Which row each row swaps with, under one turn or mirror
The rows were stretched afterwards, more along some directions than others.
Q_279: [ 49  14  -9  -6  -1 -37 -11 -15 -15   1 -25  -1  -7  33  16  20  22]
Q_590: [ 21  12  16   7 -34 -20 -23   1   7  -4  -4   5  -8  43  33  28  16]
Q_441: [ 16  21   9  -7 -27 -18  -6   1  38  17  13  -3  19  25   2   4  24]
Q_825: [ 11  13  -5  12  -4 -27  -4   0  -2  26   8  -1   6  26  -7  17   3]
Q_582: [ 24   3   7  20   5 -19 -10 -38  19  16   9  -3   0  22 -12 -17 -12]
Q_16: [ 25  22 -12 -10 -17 -47   2 -20  11  26  16  12   2  30  -9   9  21]
Q_583: [ 11  13  10   8 -27 -24  -6 -20   1  16 -16   1  21  27  -5   9  16]
Q_368: [ 20  20  11 -11 -31 -23  -9   5  35   8   7  -5  20  25   8  10  25]
Q_21: [  7   6  20  14 -17  -3  -4 -32   0  16 -14   3   6  30  -2  26   4]
Q_399: [ 24  12   2  -9 -28 -21 -25 -21  33   2  -3  15  -5  48  28  31  19]
Q_379: [ 25  22  27  24 -26  -5 -15 -16  42  29  13  -3  25  37   5   5   5]
Q_276: [ 18  16  -2  17  -2 -24   0  -9  -2  32   6  -5   8  27  -7  18   2]
Q_207: [  4   2  25  19 -17  -1  -7 -27  -7  15 -11   4  10  23   2  24   1]
Q_753: [ 18  -4  23   0 -10 -21  -7 -11  21 -13  -2  -2   4  17   4  -6  31]
Q_533: [ 28  15   2  -6 -26 -19 -30 -24  42   6  -1  10  -4  51  26  26  14]
Q_893: [  9  29  -7   2 -10 -41 -15  -6  19   5  10   0  -8  40   1   5  12]
Q_168: [  0   1  18  14 -17  -6  -5 -30 -12  14  -8  10   4  25  -8  20   6]
Q_278: [ 44  19  13   1 -17 -41 -14 -31  19  33  24   7  14  32   5 -14  19]
Q_574: [ 19  -3  20   0 -14 -17 -11 -11  28  -6  -2  -4   6  19   2  -4  32]
Q_103: [ 19   2  17  16   3  -9   2 -24  18   7   8 -16   8  11 -20 -22  -2]
Q_197: [ 12   4   7   2 -25 -10 -11 -34  14  17 -16  24   2  21   5  14  18]
Q_375: [  4  11  19  16 -22 -22 -13 -21  24  -4 -17   9  14  29  11  13  13]
Q_812: [  9  13  -8  16   0 -25   8 -10  -4  32   7  -3   2  27 -20  16   7]
Q_30: [  1  -5   8   1  -8 -14  -3 -23 -12   2 -19  11  -2  15  -1   5  15]
Q_622: [ 41  14  38  34 -25 -10 -23 -36  36  32  12  10  23  40  10  -9   7]
Q_395: [ 40  23  -5 -16  -5 -30 -15 -16  22  -1  10  -2 -21  43   1   9  29]
Q_151: [  7  -3   7   9 -16 -16   0   5  -2  14  -1 -12  10  15  -5  23  13]
Q_376: [ 39  20 -18 -11   2 -53 -15 -24  23  13   2  -8   1  30  -5   4  16]
Q_261: [ 40  17  -1  -7 -11 -37   2 -10 -25   3 -30  -2   5  19   8  18  25]
Q_888: [ 19  10  17   6 -33 -17 -27  -2  10  -2  -3   8  -1  45  35  32  13]
Q_471: [ 41  18  -5 -11  -2 -34 -22 -14  21  -7   4   6 -20  46  11   9  27]
Q_758: [  6   8  20  11 -18 -21 -10 -15  13 -17 -22   9   6  29  17  14  23]
Q_313: [ 10  27  -4  10  -2 -36 -15 -11  28  10  21  -3  -7  41  -9 -13  12]
Q_636: [ 29  17  10   4 -15 -10 -12 -35   8  26   3   0   1  40  -7  30   4]
Q_334: [ 17   8   4 -15 -10 -21   0 -17   8 -17 -22 -11  -4   9  -2  17  21]
Q_493: [ 25  20 -16   4  13 -32   9 -20   6  26   4   3  -2  27 -19   1   7]
Q_862: [ 31   6  15   8 -16   2  -8 -19   9   2 -20  16  -4  15  24  16  18]
Q_199: [ 10  14 -14  11  -8 -31   0 -17  12   6  10  -2  -8  38 -11  14  -4]
Q_591: [ 18   3  22   0 -11 -13  -5  -9  28  -5   0 -10   3  18  -3 -13  32]
Q_527: [ 21   9 -14  -9   0 -33 -16 -19  26  -5  13  -3 -16  25  -6 -15  19]
Q_274: [ 41  23  -6 -11   1 -28 -17 -17  20   4   7   0 -22  41   1   3  29]
Q_964: [ 33  22  34  28 -29 -10 -24 -24  42  29  12   5  27  40  10  -1   3]
Q_972: [-10   0   0 -16 -14 -18  -2 -14   5  -8  -7   9  -6  19  -9   1  32]
Q_987: [ -9   8   4   8 -22  -7   9 -11  -2   4 -13   9   7  10 -14  13  22]
Q_286: [ 26  13  18   8 -29 -18 -15   2  -6  -3   4   7 -10  34  24  16  20]
Q_116: [ 14  19 -15   5 -12 -52  -5 -37  13  27  24   9   1  47 -17   7  13]
Q_522: [ 40  19   0 -15 -13 -39   6 -24  18  -6 -13  -4  12  21  -2   5  40]
Q_268: [ 19  21 -26  -9   7 -39   7 -20  26  16  11   5  -7  37 -21   4  23]

Swapped with Q_278: Q_862
Swapped with Q_151: Q_636
Swapped with Q_395: Q_574
Swapped with Q_888: Q_379

Which row each row swaps with, under one turn or mirror
The rows were stretched afterwards, more along some directions than others.
Q_409: [-16   2  -9   0 -10  -3 -14   0  11  15 -18   0   1  12   2 -16  19 -11
  11]
Q_13: [ -3  10  18   8 -14 -21  23 -12 -14 -10  13 -19  21  12   1  15  -9   9
  10]
Q_206: [ -2 -10   6  -5  -3 -12  17   5 -10   9  -1  22 -17   5  16   9 -20 -23
  18]
Q_203: [-23  -8  15   5  -6   3  17  -4 -10   3   0  14   0  -7   3  -8 -14 -26
  15]
Q_676: [  0   2   0  11  -5 -16  31  17 -20   9  16  -1  -3   4   9  22 -28  -5
  -7]
Q_897: [ -8 -14  16  -2  -7 -10   2  10 -16  10   6   1   1  25  -1   7  -1   0
  14]
Q_698: [-11  14  -5   3  -6 -18  -3 -15   2   8   5  -2  10  -6 -12  18  12 -15
  11]
Q_158: [ -6 -15  25  -4  -9 -12  12   0   1 -25  10  19  -4  15 -15  -3  -8  16
  17]
Q_867: [ -4 -19   1  -4 -13  -9   1  24 -23  23  -2   9 -21  19  -3   9  -6  -6
   9]
Q_828: [-29   4  -1  -1  -8   4   7 -20 -17  -9   8  -5  -3  -1   4 -27  -1 -11
  18]
Q_355: [ 11   8  -9 -17  -1 -17 -15  11   8  11  -7   4 -15 -13 -15  16  15  -5
  13]
Q_388: [  6  -7   5  -4  -3 -11  13   4  -3  -8   7  13 -12 -20 -22  24 -16  17
  15]
Q_957: [ -6  16 -26   3   1  -4  -7   4 -21  18  -3  -2 -16 -15   7  21  10  -2
 -10]
Q_435: [ -6  -7  23  -8 -13 -27   0 -11 -12 -28  22  -8  -4  -6 -28   8  13  33
  20]
Q_440: [ -5 -13  12  15  -3 -25  32   4   9   5   3  -4   1  -3   2  14 -23  -4
  31]
Q_922: [ -4  12  -9   9   1 -10   9   6  -9  -7   2   6  -8  -7   6  22  -5 -10
 -13]
Q_824: [ -2   2 -16  -3 -11   2  11 -29   5 -13 -10 -31  15  29   9 -39   7  19
   1]
Q_708: [-10   3 -14  -8  -6  -4 -11  -1  -2 -30  -1 -19   6  21  -6 -26  -1  17
  -8]
Q_129: [-23  -5   9   5   0  -5   1 -10  -1 -22  18  -2   2  -5 -15  -5 -20  -4
  37]
Q_664: [ -6  -7  -3 -13 -16 -12   0 -12   9   2   7 -13  -2  29  -2 -21  21  12
   5]
Q_20: [-13   9 -16  19   2  11  23  -4 -11   9   2  12 -17  -5  18  10 -18 -30
  -5]
Q_545: [-14   3  -4   6  -7  -6   1   3   7  -8   3  -4  -6   2 -21  13 -12 -10
  26]
Q_930: [  8  -8 -29   3 -18   9  11  -8   8  14 -12  18 -13  22   4 -18  -1  10
  -4]
Q_469: [  9  -5 -17  -6  -2   8  -1   7   1  12 -19   8   1  11  -2   0   7   2
 -21]
Q_263: [ -6   0  -9  -3 -13 -22  21  -6 -17  26   2  -6   4   2   8   2  -9  -8
  22]
Q_552: [-11   9   1   6  -4 -20  17 -11  -3  -8   7   0  -5  -1  15  -7 -19  -6
  33]
Q_79: [ -3  -6  -4 -19   3   7  -4 -10   9  -8  -5  -3  -2   7   8 -18  -3   0
  16]
Q_779: [ -7  -5  -5  10   3  17  -3  -6  -3 -21   4  -5   2   8  -4 -17   1  14
 -16]
Q_289: [-15  -7   9  -6 -13  -7  16   2 -22  -8   2   4 -33  12  -1  -1  -6  15
  30]
Q_950: [ -7   0   9   3 -11 -29   5  10   0   7  -4  -3   4  -7  -4   5  -8  -1
  32]
Q_795: [-11   2 -16  -2  -8  -3   1   1  -3   5 -14  -2  -2  11  -9 -32  11  19
   1]
Q_88: [ -7  -1 -16  -1  -7  -2  33   1 -15   6   1  -3 -19  15  19 -14 -24   5
   0]
Q_50: [-19   5 -13 -10  -9  -4  -9  -4   1   6  -1  -1  -6  26  15 -29  16  -4
   6]
Q_218: [ -6  -5  -1   3  -9   3  -1   6  -6  10   2 -20   8  -1  -1   7  -1  11
  10]
Q_87: [ -8  12 -21  15  -8 -14  28   5 -21   2  -1  -9   0   5   5  -9 -23  11
  -4]
Q_236: [  4 -10  19  11  -3  -8  24   4 -16 -18  16  -8  -4   1  -7   9 -21  29
  11]
Q_740: [-20   8   0   9 -18  -9  10  -3 -15   3   6   1 -16 -11  -2  -3  -3   0
  11]
Q_349: [ 11  10 -13   4   1 -16  -9   0  -6   5  -5  -5   8 -25  -4  26   5  19
   1]
Q_999: [-15  10   1  -8 -10   1  11  -9   4   9 -24  -9  -5  -2  11 -14   5 -12
  16]
Q_134: [ -6   4  13   5 -18 -21  11   8  -3 -13  -8  -1  21  -6  -7   4  -2   6
  -3]
Q_688: [ -2   4  24   5  -7 -16  20   2   1   1   5  -8  25  -3  -3  30 -14 -10
  12]
Q_213: [-15  -4  26  27  -4 -11  13   8 -10 -14   0   3   5  -1 -17   1 -13  -5
  10]
Q_99: [ -5 -13   3   3   3 -16  -8   8  12   8   0  -5   6   6   0   5   8  -8
  -7]
Q_340: [-14   0  -2 -14  -8  -3   5  -3  16  -7   5   6  -6  19  -5  -8  -5 -10
  17]
Q_457: [  0   1   3   8  -7 -21  19 -20   6 -10   5  -8   2  -3   5   1  -8  -5
  25]
Q_738: [ -4  25 -17  15 -13 -10  16   6  -7  18 -24 -21  15   7  22  -1   3 -19
  -8]

Swapped with Q_545: Q_867
Swapped with Q_99: Q_440
Swapped with Q_50: Q_552
Swapped with Q_87: Q_957
Swapped with Q_388: Q_469

